In the rows, 128 means zero.
The rows below come in pairs that one turn or mirror swaps. Which row does each named row swap with?
The rows were stretched afterwards, more along some directions than others.
z31: [156 104 138 159 140 128  85 132 138 144 114 135 135 150 127 117 118]
z298: [136 106 150 151 143 112  94 123 131 146 132 139 136 150 158 103 133]
z238: [185 155 145 152 150 133 136 131  99 138 122 126 130 149 131 125 141]
z515: [129 154 151 149 182 136 159 117 129 131 118 144 100 120 148 108 140]
z509: [133 126 124 146 186 122 161 126 155 118 102 158 104 125 105  95 132]
z371: [156 117 130 154 146 123 109 127 126 140 108 135 140 137 140 110 130]
z187: [136 142 128 148 187 116 127 117 140 132  98 179 102 124 140  82 141]
z156: [183 109 120 155 148 132 132 120 140 146 112 124 125 163 132 146 140]
z34: [154 128 136 137 179 119 131 104 136 149 122 163 131 140 133 110 136]
z459: [162 122 131 133 157 139 133 123 138 125 128 149 126 127 128 101 136]
z775: [156 165 167 157 152 109 134 130 115 125 108 145 135 114 141  92 131]
z778: [146 130 142 143 137 147 100 147 113 127 118 115 134 150 133 128 119]
z597: [148 133 143 146 149 127 144 131 125 153 138 138 121 145 124 135 139]
z251: [114 108 123 132 173 124 110 127 154 138 119 153 119 145 146 103 115]
z143: [151 168 148 142 168 120 142 105 108 136 116 151 128 137 141 106 143]
z409: [116 136 125 141 178 113 117 128 134 136 116 185 107 115 143  77 137]
z709: [119 108 107 138 200 112 134 114 168 121 108 183  99 122 122  91 142]
z969: [151 111 110 141 176 125 122 110 158 127 101 149 118 146 136 112 126]
z838: [150 141 130 132 156 145 122 131 127 116 118 147 131 135 120 119 130]
z49: [127 123 127 126 163 114 119 121 148 109 131 167 134 128 124  95 134]
z862: [163 150 139 158 153 116 145 121 117 165 127 162 118 137 140 121 154]
z678: [171 120 144 148 132 146  83 121 112 131 119 116 138 157 135 126 127]
z609: [150 106 124 132 171 138 131 112 156 126 126 143 119 156 119 121 129]
z222: [136 133 133 136 175 124 152 126 142 119 132 171 112 123 130  96 146]
z109: [150 119 132 160 159 132 127 143 153 128 106 140 117 127 114 112 109]
z578: [157 113 117 135 177 132 130 108 156 116 113 145 117 158 117 105 129]
z12: [166 104 131 152 160 104 122 118 152 138 134 175 138 136 120 101 137]
z686: [187 152 155 160 153 116 131 119 112 142 112 147 142 137 122 114 127]
z339: [129 166 152 139 192 117 159 115 124 140 117 159 108 120 147 107 136]
z676: [132 140 139 129 155 141 106 127 116 110 121 136 126 125 143 107 134]
z135: [132 120 128 144 188 107 150 104 164 143 116 178 110 130 132  94 138]
z851: [138 164 158 158 161 106 137 135 108 152 117 161 124 122 157  99 143]
z671: [148 123 115 143 199 116 167 101 163 138 109 177 116 127 121 109 143]
z271: [152 118 115 134 173 129 144 107 151 149 120 142 102 163 134 124 145]
z44: [160 139 166 159 146 123 110 134 125 117 116 134 149 119 140  99 112]
z952: [175 134 137 143 152 121 145 112 130 150 112 120 125 144 135 141 140]
z161: [139 102 130 138 159 118 125 130 150 115 129 151 142 147 137  99 136]
z437: [147 106 127 140 168 136 102 119 151 118 102 150 110 125 124  71 119]
z367: [150 134 122 128 156 127 114 121 120 123 118 144 143 147 129 121 139]
z565: [174 156 159 157 137 120 140 130 111 153 134 136 135 143 136 135 147]
z370: [148 148 114 143 192 108 151 113 129 146 107 176 103 140 136 107 162]
z651: [162  97 124 145 146 128 119 114 159 117 115 127 123 142 111 119 131]
z387: [113  95 123 136 168 128  99 123 164 103 106 159 116 120 124  73 116]
z440: [178 115 134 147 159 109 109 123 131 159 124 154 137 157 134 114 124]
z946: [167 161 135 144 191 121 159 110 130 133 107 164 121 124 120 114 131]
z937: [150 113 102 141 183 136 139 111 141 149 116 153 107 162 136 133 149]
z765: [116 109 136 142 159 136  97 133 146 126 125 153 127 137 136  87 106]
z441: [155  99 118 149 154 138 110 148 149 129 114 138 129 148 116 124 116]

z676 is swapped with z409
z851 is swapped with z778
z509 is swapped with z161
z709 is swapped with z49

